[[133 150]
 [130 134]
 [131 152]]
:
[[133 150]
 [130 134]]

[[102 119 136]
 [137 136 109]
 [138 104 125]
 [136 134 150]
 [134 143 131]]
:
[[102 119]
 [137 136]]

[[152 134]
 [127 149]
 [122 129]]
:
[[152 134]
 [127 149]]

[[121 128 135 128]
 [128 124 135 116]
 [134 129 124 128]
 [113 129 151 124]
 [100 117 141 123]]
:
[[121 128]
 [128 124]]

[[132 123 105 127]
 [146 120 100 130]
 [157 117 133 157]]
:
[[132 123]
 [146 120]]

[[112 134 113]
 [141 149 127]
 [147 137 107]]
:
[[112 134]
 [141 149]]
---
[[147 120 138 124]
 [126 105 138 129]]
:
[147 105]

[[125 110 147 137 123]
 [103 147 142 128 132]
 [138 101 127 135 129]]
:
[125 147 127]

[[140 120 111]
 [119 112 125]
 [152 125 107]]
:
[140 112 107]

[[149 143 140 145 140]
 [118 124 113 105 125]]
:
[149 124]

[[128 134 128 104 142]
 [124 143 136 106 145]]
:
[128 143]

[[114 128 114 124]
 [139 128 136 122]
 [102 128 133 130]
 [112 131 136 123]]
:
[114 128 133 123]

[[106 131]
 [145 123]]
:
[106 123]

[[128 128 128]
 [131 129 155]
 [132 142 112]
 [125 124 142]]
:
[128 129 112]
---
[[116 115 150 136 146 131 140 136 130 130 129 132 124 131 148]
 [119 114 143 135 143 129 135 131 126 132 129 132 124 129 141]
 [134 130 132 137 130 130 125 120 121 142 142 136 136 132 127]
 [151 131 112 142 127 127 116 108 116 157 144 142 143 129 107]]
:
[[116 115 150 136 146 131 140 136 130 130 129 132 124 131 148]
 [134 130 132 137 130 130 125 120 121 142 142 136 136 132 127]]

[[115 128]
 [138 129]
 [124 122]
 [123 152]
 [148 143]
 [120 110]
 [139 132]
 [123 116]]
:
[[115 128]
 [124 122]
 [148 143]
 [139 132]]

[[125 130 125 133 107 131]
 [132 128 133 138 106 134]
 [113 127 112 113 130 141]
 [129 115 113 124 140 126]
 [106 148 125 113 128 131]
 [122 125 123 113 137 150]
 [110 145 118 123 128 105]
 [128 123 121 135 116 123]
 [111 136 116 119 120 129]]
:
[[125 130 125 133 107 131]
 [113 127 112 113 130 141]
 [106 148 125 113 128 131]
 [110 145 118 123 128 105]
 [111 136 116 119 120 129]]

[[128 126 126 130 129 129 122]
 [124 117 138 119 144 121 143]
 [137 131 122 144 126 137 106]
 [119 131 118 125 129 135 116]
 [114 140 116 121 124 138 121]
 [137 140 133 137 127 136 135]]
:
[[128 126 126 130 129 129 122]
 [137 131 122 144 126 137 106]
 [114 140 116 121 124 138 121]]

[[138 129 114 148 120 125 138]
 [137 130 129 116 152 119 122]
 [106 144 119 136 138 150 127]
 [125 138 120 114 126 124 129]
 [110 115 140 115 122 136 120]
 [128 124 121 139 117 137 141]
 [137 130 129 116 122 119 134]]
:
[[138 129 114 148 120 125 138]
 [106 144 119 136 138 150 127]
 [110 115 140 115 122 136 120]
 [137 130 129 116 122 119 134]]

[[121 135 118 134 131]
 [148 127 137 134 123]
 [133 130 118 125 125]
 [119 135 119 134 134]
 [130 124 107 131 122]
 [129 139 109 122 107]]
:
[[121 135 118 134 131]
 [133 130 118 125 125]
 [130 124 107 131 122]]

[[124 135 137 124 113 139 122]
 [138 116 147 136 115 130 136]
 [124 140 120 123 110 142 122]
 [120 133 116 124 134 126 125]
 [123 123 150 142 113 147 125]
 [123 132 125 123 126 132 124]
 [131 136 121 120 113 134 128]
 [126 126 135 139 128 119 128]
 [121 134 117 119 120 133 120]]
:
[[124 135 137 124 113 139 122]
 [124 140 120 123 110 142 122]
 [123 123 150 142 113 147 125]
 [131 136 121 120 113 134 128]
 [121 134 117 119 120 133 120]]

[[121 107]
 [113 100]
 [128 110]
 [121 125]
 [117 106]
 [148 114]
 [134 110]
 [144 112]
 [116 104]]
:
[[121 107]
 [128 110]
 [117 106]
 [134 110]
 [116 104]]
---
[[157 110]
 [100 111]
 [126 143]
 [143 151]]
:
[[143 151]
 [126 143]
 [100 111]
 [157 110]]

[[129 114 133 134 117 115 126 143 114]
 [132 126 130 140 117 141 104 134 119]
 [125 134 136 112 118 140 120 137 134]]
:
[[125 134 136 112 118 140 120 137 134]
 [132 126 130 140 117 141 104 134 119]
 [129 114 133 134 117 115 126 143 114]]

[[122 129 131 126 104 131 122 128 126 131]
 [127 133 123 126 116 131 125 124 128 134]]
:
[[127 133 123 126 116 131 125 124 128 134]
 [122 129 131 126 104 131 122 128 126 131]]

[[134 119 104]
 [118 121 133]
 [133 128 152]
 [147 131 127]]
:
[[147 131 127]
 [133 128 152]
 [118 121 133]
 [134 119 104]]

[[125 130 128 128 123 118 126 128 128 123 121 128 126 116 132]
 [123 131 123 125 136 125 128 114 129 114 149 123 129 129 130]]
:
[[123 131 123 125 136 125 128 114 129 114 149 123 129 129 130]
 [125 130 128 128 123 118 126 128 128 123 121 128 126 116 132]]

[[135 130 134 126 104 111 102 143 129 111 141]
 [132 135 120 129 136 124 141 127 130 147 107]]
:
[[132 135 120 129 136 124 141 127 130 147 107]
 [135 130 134 126 104 111 102 143 129 111 141]]
---
[[119 126 126 129 120 120 123 130 131 135 121 125 124]
 [116 129 128 113 113 127 130 136 114 128 134 129 136]
 [124 119 123 126 127 118 116 124 134 134 120 134 119]
 [133 118 121 134 136 121 116 119 138 130 119 131 114]
 [117 138 134 124 114 128 137 140 117 128 132 116 139]
 [128 130 124 112 123 140 137 127 107 112 146 130 137]]
:
[[137 130 146 112 107 127 137 140 123 112 124 130 128]
 [139 116 132 128 117 140 137 128 114 124 134 138 117]
 [114 131 119 130 138 119 116 121 136 134 121 118 133]
 [119 134 120 134 134 124 116 118 127 126 123 119 124]
 [136 129 134 128 114 136 130 127 113 113 128 129 116]
 [124 125 121 135 131 130 123 120 120 129 126 126 119]]

[[117 119]
 [156 151]
 [121 122]]
:
[[122 121]
 [151 156]
 [119 117]]

[[127 127 126 127 127 127]
 [131 116 136 155 129 123]
 [128 130 129 129 128 128]]
:
[[128 128 129 129 130 128]
 [123 129 155 136 116 131]
 [127 127 127 126 127 127]]

[[132 136 134 123 129 119 133 109]
 [153 133 139 151 119 109 136 128]
 [136 142 129 116 135 112 116 128]]
:
[[128 116 112 135 116 129 142 136]
 [128 136 109 119 151 139 133 153]
 [109 133 119 129 123 134 136 132]]

[[ 99 100]
 [132 127]
 [138 136]
 [128 104]
 [131 133]
 [123 120]
 [117 122]]
:
[[122 117]
 [120 123]
 [133 131]
 [104 128]
 [136 138]
 [127 132]
 [100  99]]

[[144 146]
 [103 116]
 [109 135]
 [110 100]
 [142 134]
 [138 128]
 [146 154]
 [109 105]
 [114 152]
 [138 136]
 [155 146]
 [141 105]]
:
[[105 141]
 [146 155]
 [136 138]
 [152 114]
 [105 109]
 [154 146]
 [128 138]
 [134 142]
 [100 110]
 [135 109]
 [116 103]
 [146 144]]

[[124  99 126 142 128]
 [127 124 128 130 128]
 [126 115 128 134 128]
 [126 114 127 136 128]
 [124 101 126 141 128]
 [128 124 126 130 128]
 [126 113 126 134 127]
 [124 100 127 142 128]
 [127 122 127 131 127]]
:
[[127 131 127 122 127]
 [128 142 127 100 124]
 [127 134 126 113 126]
 [128 130 126 124 128]
 [128 141 126 101 124]
 [128 136 127 114 126]
 [128 134 128 115 126]
 [128 130 128 124 127]
 [128 142 126  99 124]]

[[125 126 131]
 [126 148 104]
 [128 136 127]
 [132 130 125]
 [119 126 127]
 [143 120 132]
 [144 131 112]
 [128 116 126]
 [129 137 113]
 [135 107 143]
 [130 137 109]
 [136 134 126]]
:
[[126 134 136]
 [109 137 130]
 [143 107 135]
 [113 137 129]
 [126 116 128]
 [112 131 144]
 [132 120 143]
 [127 126 119]
 [125 130 132]
 [127 136 128]
 [104 148 126]
 [131 126 125]]
